(in the rows, 128 means zero)
Each path is a new rotation, seen through one point. The rows after it are directions, each followed by how far the rotation turns it, in degrees per step (0 if it stays put).
Each turn is a multiple of 5 degrees from 10 to 175, or 0.
Each row of a path follows its step; steps can be skipped.
Rotation 1:
step 1: [117 143 119 122 112 130 132 133 138 130 120 118 128 109 137 134 133 133
 131 128 140 138 127 131 140 127 116 134 131 146 123 127 127 131 127 121
 133 126 136 126 139 128 124 129 127 135 116 129 133 128 135 119 134 123
 122 119 138 121 127 129 144 138 124]
step 11: [130 135 121 119 124 126 140 120 140 134 113 113 122 128 125 142 117 130
 134 111 122 128 116 126 143 128 128 127 130 130 119 125 127 126 137 134
 139 123 142 125 142 130 121 127 131 126 132 125 144 124 121 130 119 133
 115 137 122 135 127 125 126 129 124]
step 18: [114 120 124 123 120 133 131 122 133 147 123 112 115 122 130 137 122 145
 141 124 137 126 120 116 139 122 136 134 134 127 124 127 127 120 125 128
 137 134 123 123 132 121 115 126 136 134 132 116 135 131 130 131 134 127
 113 136 131 132 124 129 134 124 120]
step 20: [124 137 117 125 129 119 142 129 132 124 116 129 133 132 142 143 119 122
 131 110 141 140 126 137 122 132 121 132 127 141 130 125 133 128 124 125
 135 114 138 129 132 132 120 128 126 137 117 120 124 111 126 125 129 134
 127 141 132 133 119 132 133 136 123]
step 21: [134 130 132 136 129 137 134 130 120 127 122 124 114 117 137 138 129 135
 135 127 141 124 123 133 145 125 114 117 122 134 127 124 120 124 135 113
 121 125 132 142 145 123 113 127 134 128 130 116 126 106 133 127 125 132
 126 123 136 128 122 124 127 126 127]
step 23: [125 146 124 124 134 117 138 119 143 128 120 116 129 126 126 131 134 140
 134 126 137 142 117 120 133 143 125 141 124 135 127 133 123 135 120 128
 129 129 124 121 133 130 106 122 131 118 130 127 126 138 125 131 118 134
 124 122 127 130 128 125 132 121 113]
step 28: [117 137 123 141 135 135 135 125 144 119 118 124 121 134 127 132 120 131
 137 133 124 122 120 124 137 121 118 122 120 141 125 121 110 125 122 122
 127 118 120 128 139 132 120 128 139 121 122 115 135 117 134 121 134 144
 127 124 123 125 127 126 133 123 118]
step 33: [121 134 134 134 116 119 133 124 129 138 134 124 134 124 127 140 133 130
 120 131 140 128 113 129 139 130 121 124 123 136 134 128 129 119 127 118
 127 115 137 131 153 133 127 130 143 132 114 125 135 128 127 126 120 142
 123 125 125 141 133 133 135 138 120]
step 45: [122 127 123 134 128 126 134 135 144 135 120 122 134 122 130 131 120 130
 136 124 136 137 121 124 120 135 121 130 127 144 140 131 135 117 113 133
 122 112 132 131 138 120 116 126 123 139 116 112 116 116 126 133 126 133
 127 134 124 133 122 132 131 134 114]
[128 129 134 131 132 131 130 131 130 129 128 128 129 128 125 130 127 128
 128 127 126 130 126 127 130 127 126 123 128 130 128 129 128 127 129 129
 124 126 126 128 130 131 128 124 130 124 129 129 125 129 125 132 128 130
 129 129 125 130 126 127 129 130 129]  60
[128 125 129 126 127 128 128 129 126 131 127 126 129 128 130 127 132 131
 127 130 128 132 131 125 127 122 131 130 130 128 126 130 126 129 132 129
 126 130 129 128 126 131 124 126 129 127 126 130 127 124 127 124 128 128
 128 127 129 129 130 125 129 129 125]  85
[124 127 132 126 126 132 133 129 127 128 128 130 130 126 130 130 128 130
 130 127 129 130 128 130 129 127 128 132 130 129 128 127 130 131 129 131
 127 127 127 128 126 130 129 131 128 129 130 129 129 134 130 127 127 125
 128 132 130 126 126 128 131 128 131]  60
[128 125 130 128 128 125 130 126 128 130 128 131 131 131 130 127 134 129
 125 125 132 131 127 130 128 134 129 130 126 127 126 128 128 128 125 126
 130 125 128 127 128 130 129 124 129 128 130 128 127 129 124 125 128 130
 129 126 126 127 128 127 128 130 130]  110
[128 130 129 129 126 126 130 127 131 124 127 125 131 128 125 128 126 128
 129 128 128 127 130 131 125 128 129 128 126 128 127 125 128 126 128 131
 129 127 126 131 129 128 130 132 128 126 124 128 131 127 124 124 127 129
 130 130 122 129 129 127 129 127 126]  130
[130 132 131 127 126 126 126 129 130 130 128 130 129 125 130 128 127 125
 124 122 126 130 125 128 127 127 127 131 130 130 128 127 127 129 127 128
 127 129 129 125 128 128 125 129 122 127 126 128 127 128 127 128 124 127
 130 127 126 125 130 132 130 128 126]  115
[130 128 128 130 129 131 128 127 128 125 130 125 130 125 128 129 132 130
 130 129 129 128 127 129 129 128 127 126 126 128 124 128 129 132 124 131
 128 131 129 128 129 125 125 129 128 125 130 128 124 128 130 125 129 127
 130 124 128 125 125 129 127 124 127]  160
Rotation 2:
step 1: [134 132 125 121 142 130 126 135 135 138 131 118 132 129 143 114 125 127
 134 134 140 111 133 117 138 116 136 143 126 138 127 129 133 129 127 141
 132 136 111 113 132 112 124 129 118 124 125 122 117 129 124 118 139 129
 126 132 125 125 135 139 133 132 127]
step 2: [128 130 128 126 123 136 123 129 123 132 133 124 134 131 128 115 133 120
 133 145 113 129 135 125 136 119 131 137 128 131 125 139 106 119 135 127
 137 127 118 114 131 133 130 136 114 111 141 129 124 127 121 131 130 116
 111 125 122 116 137 128 119 122 120]
step 3: [128 131 125 126 115 115 124 126 133 128 112 133 131 117 130 127 144 138
 151 131 122 131 141 118 144 127 134 137 126 128 133 137 125 124 131 132
 131 129 126 133 128 131 116 128 124 132 137 121 129 120 118 133 130 126
 131 147 126 123 132 113 122 124 108]
step 4: [127 124 133 136 140 112 116 132 135 126 120 126 133 132 142 136 127 136
 141 123 140 128 121 131 142 119 137 137 127 139 121 124 128 132 140 133
 128 121 128 128 133 125 130 123 112 142 128 126 119 119 123 132 142 108
 127 134 120 111 128 134 125 121 131]
step 14: [132 144 133 125 127 132 136 135 135 136 125 118 130 131 137 114 140 132
 130 136 133 133 141 124 134 114 137 144 129 148 136 129 125 131 129 125
 125 121 115 121 121 115 143 127 131 121 131 122 113 122 125 130 133 140
 114 128 121 124 138 128 128 119 123]
step 17: [126 126 122 134 134 115 131 143 124 130 127 122 139 123 131 130 131 123
 139 137 130 132 133 128 129 132 143 131 135 133 114 135 120 127 123 137
 127 108 120 121 123 117 126 115 114 134 124 128 111 117 125 130 131 117
 122 136 123 107 138 128 124 124 117]
step 31: [125 124 137 130 121 127 130 115 145 132 121 120 127 140 127 125 123 132
 137 128 132 136 142 119 122 138 134 123 143 132 131 131 123 122 124 146
 132 125 139 124 136 122 113 143 127 131 129 120 117 123 121 132 130 112
 122 144 126 115 137 135 122 132 120]
step 38: [115 120 132 139 126 119 137 136 125 138 122 118 131 138 111 119 128 119
 145 132 134 137 130 130 129 136 133 132 142 138 129 144 118 120 133 138
 135 124 128 111 134 117 124 128 124 131 119 134 119 119 124 139 137 122
 116 134 126 132 136 126 127 133 126]
step 41: [124 120 127 127 136 130 120 133 125 144 145 126 126 136 137 113 137 116
 142 139 113 127 134 115 149 123 137 133 131 137 135 127 120 118 137 130
 138 139 118 121 122 127 121 133 115 125 129 136 125 128 130 127 134 117
 127 134 130 128 139 131 130 133 132]
[130 127 130 127 130 129 126 125 128 130 125 126 126 128 130 126 127 130
 131 128 124 131 129 127 129 128 125 123 129 130 126 128 132 129 127 129
 128 127 126 128 129 123 131 128 127 126 128 130 126 128 128 128 128 127
 127 125 127 127 131 134 127 131 131]  110
[130 126 130 128 128 130 124 127 127 129 130 130 130 129 126 128 133 124
 127 130 129 133 128 127 126 126 129 127 131 130 130 131 129 128 132 126
 127 128 124 129 128 125 126 127 132 131 128 126 126 131 128 124 125 127
 129 129 129 132 127 129 130 126 130]  25
[126 131 126 126 130 124 127 127 128 130 127 129 127 129 127 127 127 130
 127 125 129 126 131 127 131 128 129 128 126 125 128 127 127 130 131 127
 128 132 131 127 128 125 129 126 127 130 132 126 126 129 128 129 127 128
 130 124 128 129 127 129 131 124 134]  100
[129 130 127 127 129 129 128 129 125 128 126 126 127 129 128 132 128 128
 130 124 130 129 125 128 130 126 127 127 130 132 131 129 127 124 130 127
 127 131 128 127 126 126 125 127 126 128 127 131 128 125 127 129 130 127
 132 130 129 129 128 127 132 134 129]  115
[129 126 127 130 126 129 128 131 126 126 125 130 128 123 124 127 129 130
 128 128 124 127 132 131 127 127 124 132 127 129 128 130 127 129 133 129
 127 124 132 127 130 127 130 128 128 128 127 127 127 126 125 125 131 127
 130 126 128 130 127 127 131 129 127]  70
[130 130 129 130 126 130 123 129 128 125 130 125 132 130 128 126 125 131
 127 130 126 131 131 126 129 129 128 128 126 129 126 129 129 127 128 125
 126 130 130 129 126 128 126 131 130 127 133 130 129 128 129 128 132 129
 128 129 132 128 128 131 131 128 125]  85
